In the rows, zero is written as 128.
Each path below is one point turned by a fixed rotation once a step. After each direction that follows a path, write how fast that rotation turns it, in deg/step (0 if it stays still).
Each turn is a multiple of 5 degrees from 10 to 175, or 0.
Each row of a path follows its step; steps can be skipped.
path 1
step 2: [121 142 139 134 135 128 122 127 137 126 117 130 135 130 138 130 133 149
 103 123 125 138 123 121 125 123 127 133 122 132 120 147 114 133 121 138
 122 134 123 123 118 142 132 114 140 125 122 126]
step 6: [125 127 129 124 139 127 131 134 147 126 135 144 131 132 126 124 128 144
 125 129 115 128 122 135 124 118 120 118 126 126 135 130 137 124 120 146
 133 136 138 114 132 138 141 119 136 133 110 149]
step 7: [127 142 124 129 127 118 119 130 145 121 115 139 130 151 122 119 123 143
 128 127 126 122 118 120 125 131 126 135 125 127 133 132 129 124 137 132
 125 136 140 139 132 140 152 113 138 125 139 118]
step 8: [122 131 122 109 117 140 125 141 130 118 115 125 129 140 134 123 124 131
 115 123 128 143 115 114 140 144 125 118 130 135 118 130 126 133 131 126
 133 129 133 131 112 120 134 114 149 129 127 128]
step 9: [121 130 133 120 135 132 137 145 121 142 125 109 122 131 137 126 124 133
 135 126 107 131 123 121 140 139 123 129 118 127 139 124 138 127 137 133
 134 124 132 115 124 141 139 121 144 133 117 148]
step 16: [127 132 125 131 115 119 123 116 143 136 114 133 119 138 135 152 127 131
 131 122 123 144 122 118 133 134 139 123 121 114 134 121 125 143 141 134
 126 134 141 139 136 141 126 136 126 130 135 132]
step 17: [125 134 128 124 127 136 128 121 135 120 117 145 130 133 129 140 115 122
 117 133 129 136 135 127 130 142 134 110 127 112 134 141 142 151 120 125
 137 120 128 123 117 139 124 123 134 123 115 140]
step 18: [132 130 144 132 146 130 128 129 137 107 124 127 121 135 135 128 130 142
 119 129 128 126 123 114 116 129 124 132 123 120 131 127 130 134 125 130
 128 124 125 108 129 152 139 116 121 129 112 140]
step 21: [134 130 133 116 145 131 133 126 131 133 113 121 123 133 127 135 128 138
 133 125 115 127 125 127 135 141 132 143 127 117 117 119 137 156 134 132
 130 123 141 119 127 142 131 140 137 134 116 134]
Speeds:
[128 133 129 131 126 131 128 133 133 123 131 130 127 130 127 127 127 125
 130 127 125 128 128 127 128 127 123 132 129 131 126 126 128 131 128 126
 125 126 127 129 128 127 130 128 123 129 129 128] => 95
[131 129 125 126 126 128 126 129 127 133 131 128 126 129 130 130 124 127
 130 126 125 127 128 133 127 125 129 127 128 125 127 126 128 134 127 128
 129 133 132 124 128 129 126 130 124 127 127 128] => 65
[127 126 127 125 126 125 127 126 126 123 129 128 128 133 124 124 127 132
 125 129 131 127 133 126 127 126 126 134 129 129 129 127 129 129 127 129
 129 128 131 125 130 128 125 128 126 124 128 129] => 95
[128 128 127 128 129 132 128 123 128 129 126 131 128 128 127 127 123 125
 130 131 129 124 128 128 131 124 128 129 130 128 128 129 131 131 131 125
 126 126 127 127 127 124 129 131 135 123 127 126] => 155
[122 127 128 125 123 130 129 127 130 133 132 130 132 129 128 130 129 126
 124 130 129 131 127 126 129 128 125 124 130 131 125 128 130 128 130 129
 128 128 127 129 130 126 125 128 127 126 125 132] => 130
path 2
step 1: [132 130 112 130 119 112 121 125 128 117 123 139 132 134 133 116 118 142
 113 126 114 140 124 125 116 130 135 122 128 136 123 133 137 121 121 123
 135 136 119 138 127 129 118 114 118 126 133 120]
step 2: [127 123 139 122 118 122 125 138 121 134 141 130 122 121 123 125 128 131
 123 110 127 124 131 117 134 136 131 133 128 125 135 129 129 122 135 124
 155 140 146 143 130 139 125 125 134 120 138 125]
step 4: [118 131 130 138 120 129 130 137 124 143 128 136 129 115 133 122 120 126
 137 133 131 135 119 125 134 131 137 119 114 106 110 128 125 129 135 138
 124 149 139 124 124 134 126 125 137 133 138 134]
step 12: [145 121 131 130 113 134 133 126 121 136 128 141 132 133 126 131 135 131
 119 149 136 126 122 118 137 119 122 128 143 123 122 138 132 125 139 136
 127 120 121 125 135 136 112 125 142 121 136 127]
step 13: [123 152 131 118 129 147 121 124 110 132 128 118 128 132 134 125 123 130
 124 128 134 130 117 121 127 137 123 128 136 120 128 120 113 136 128 149
 125 118 133 129 130 134 138 126 138 129 134 137]
step 15: [129 128 145 131 139 134 127 127 126 141 141 128 121 127 114 138 125 133
 134 123 137 132 138 125 124 138 134 142 126 141 122 116 125 119 141 139
 122 125 116 123 134 129 144 122 119 130 135 139]
step 16: [109 123 123 122 131 139 129 128 128 124 119 123 109 132 109 133 133 136
 128 131 130 133 130 139 120 116 133 122 149 134 126 136 117 119 124 116
 118 125 121 119 129 119 126 130 121 116 130 133]
step 18: [127 128 123 133 131 142 132 133 129 125 137 125 119 129 126 115 125 116
 128 113 131 127 141 126 115 134 131 128 143 139 143 118 125 133 126 106
 138 128 137 137 122 131 119 143 132 118 131 128]
step 20: [120 124 125 130 132 131 133 131 113 131 133 127 131 119 122 125 133 104
 133 126 140 111 127 123 137 140 130 119 123 122 121 132 119 130 132 115
 125 137 124 125 128 135 115 133 143 132 122 148]
Speeds:
[128 128 126 125 128 130 130 126 126 126 128 125 125 132 127 130 127 128
 129 129 129 126 130 130 125 126 127 128 129 127 129 131 133 124 128 125
 130 132 134 123 127 127 126 133 131 127 128 128] => 160
[132 130 128 126 124 126 126 125 131 126 133 123 129 125 127 129 124 125
 125 132 128 126 129 128 128 122 124 130 127 124 131 128 127 128 129 127
 126 126 126 127 125 130 130 127 127 130 127 130] => 25
[129 129 128 127 130 128 130 129 131 127 135 126 126 128 129 130 128 128
 130 131 126 130 124 129 130 132 127 133 128 131 132 125 132 131 125 127
 134 129 129 130 128 127 130 130 127 126 127 127] => 90
[128 125 130 125 132 125 129 126 129 125 127 131 128 125 125 133 125 127
 128 124 131 124 129 126 133 126 128 129 126 131 129 129 126 127 129 129
 132 129 128 127 131 126 126 127 124 125 130 130] => 85
[129 131 126 129 127 128 129 129 130 129 127 126 132 125 128 131 127 127
 131 127 130 126 130 131 133 130 130 124 124 127 126 128 128 131 130 124
 128 126 127 127 127 128 127 134 127 127 124 122] => 25
[125 126 129 125 126 131 129 123 129 130 130 127 129 126 127 130 131 127
 126 125 131 129 131 126 127 130 130 128 128 122 125 126 126 131 124 125
 130 129 133 130 127 128 131 127 128 126 126 132] => 160
path 3
step 0: [115 110 130 136 122 135 139 131 125 132 122 122 125 137 131 139 128 140
 146 116 136 130 119 128 130 133 128 128 134 117 121 125 119 129 142 120
 123 111 135 123 134 133 129 110 117 112 138 141]
step 1: [141 127 135 136 124 122 129 126 110 121 134 129 141 114 129 126 127 130
 112 134 119 125 127 129 122 129 126 118 124 137 115 130 118 147 134 123
 125 143 113 132 129 126 135 134 100 132 124 120]
step 8: [141 130 128 127 119 145 126 137 132 122 130 122 120 121 115 147 113 121
 126 122 134 146 138 135 126 128 146 126 112 124 120 136 134 121 137 119
 137 128 119 138 124 127 132 129 137 114 121 113]
step 9: [124 130 145 139 112 124 145 129 129 136 118 117 134 149 140 128 141 139
 128 145 129 129 124 125 139 126 126 146 131 120 113 125 134 130 127 114
 118 132 130 125 135 134 124 117 129 129 136 127]
step 17: [125 125 135 123 114 131 126 123 129 114 142 129 117 129 134 122 125 130
 117 124 137 145 138 132 139 135 138 126 134 135 129 140 131 134 120 113
 134 122 119 144 123 102 134 130 120 125 140 121]
step 18: [123 116 148 132 135 130 150 117 131 134 118 138 124 139 137 129 139 144
 125 120 121 129 124 139 130 120 125 129 118 126 120 122 116 126 126 121
 138 143 139 114 116 142 123 128 136 127 128 122]
step 20: [124 114 122 126 140 129 123 126 140 130 134 129 121 131 128 127 130 138
 120 144 119 133 130 121 137 148 123 132 141 122 126 141 139 114 128 115
 126 106 130 138 137 129 116 135 124 134 145 130]
step 22: [128 123 126 133 107 127 131 129 122 131 138 122 120 143 141 119 123 134
 140 129 115 135 131 114 136 117 132 120 116 122 140 126 123 120 132 132
 131 133 134 125 121 110 146 128 149 138 134 133]
step 23: [122 101 131 130 135 124 115 105 141 127 124 127 139 132 121 134 128 140
 129 127 137 133 121 126 133 130 125 120 140 131 127 110 113 129 117 128
 129 116 136 126 137 125 123 128 113 128 135 117]
Speeds:
[127 127 132 126 128 123 127 128 129 129 131 129 128 125 125 127 126 126
 130 128 128 128 130 126 127 125 125 127 125 126 128 129 130 128 135 134
 131 132 125 129 130 126 128 129 131 131 127 130] => 125
[129 130 125 122 131 129 127 130 130 128 124 131 125 128 128 126 124 128
 127 133 126 126 125 129 128 133 128 128 129 126 125 131 128 130 126 132
 128 130 131 133 129 126 130 131 128 126 128 130] => 80
[125 128 130 126 129 124 128 127 126 125 126 124 128 130 126 127 130 127
 124 131 127 130 128 125 128 134 127 128 124 126 127 128 124 127 127 128
 130 127 126 124 130 123 126 124 125 128 130 127] => 130
[128 126 125 133 132 129 124 126 129 124 133 131 126 131 127 123 130 126
 130 126 126 127 125 127 126 128 127 124 128 129 127 130 125 130 129 128
 127 128 133 125 131 126 128 129 131 128 131 127] => 10
[130 131 125 125 131 127 128 123 123 133 129 128 129 128 126 125 127 134
 132 131 125 132 128 125 125 128 127 127 127 131 130 127 129 127 127 129
 127 124 127 127 128 129 131 127 129 131 127 128] => 40
[127 131 128 126 127 127 125 130 131 126 127 130 129 130 124 127 128 127
 126 130 129 129 128 129 125 122 128 124 129 130 130 129 126 130 128 126
 126 126 122 128 126 126 132 130 125 124 125 124] => 160
[127 127 128 132 126 125 127 128 128 132 128 129 128 131 128 131 129 130
 126 125 125 133 124 133 128 129 131 130 129 125 130 129 127 132 129 133
 126 129 129 130 128 127 131 124 129 128 129 123] => 80
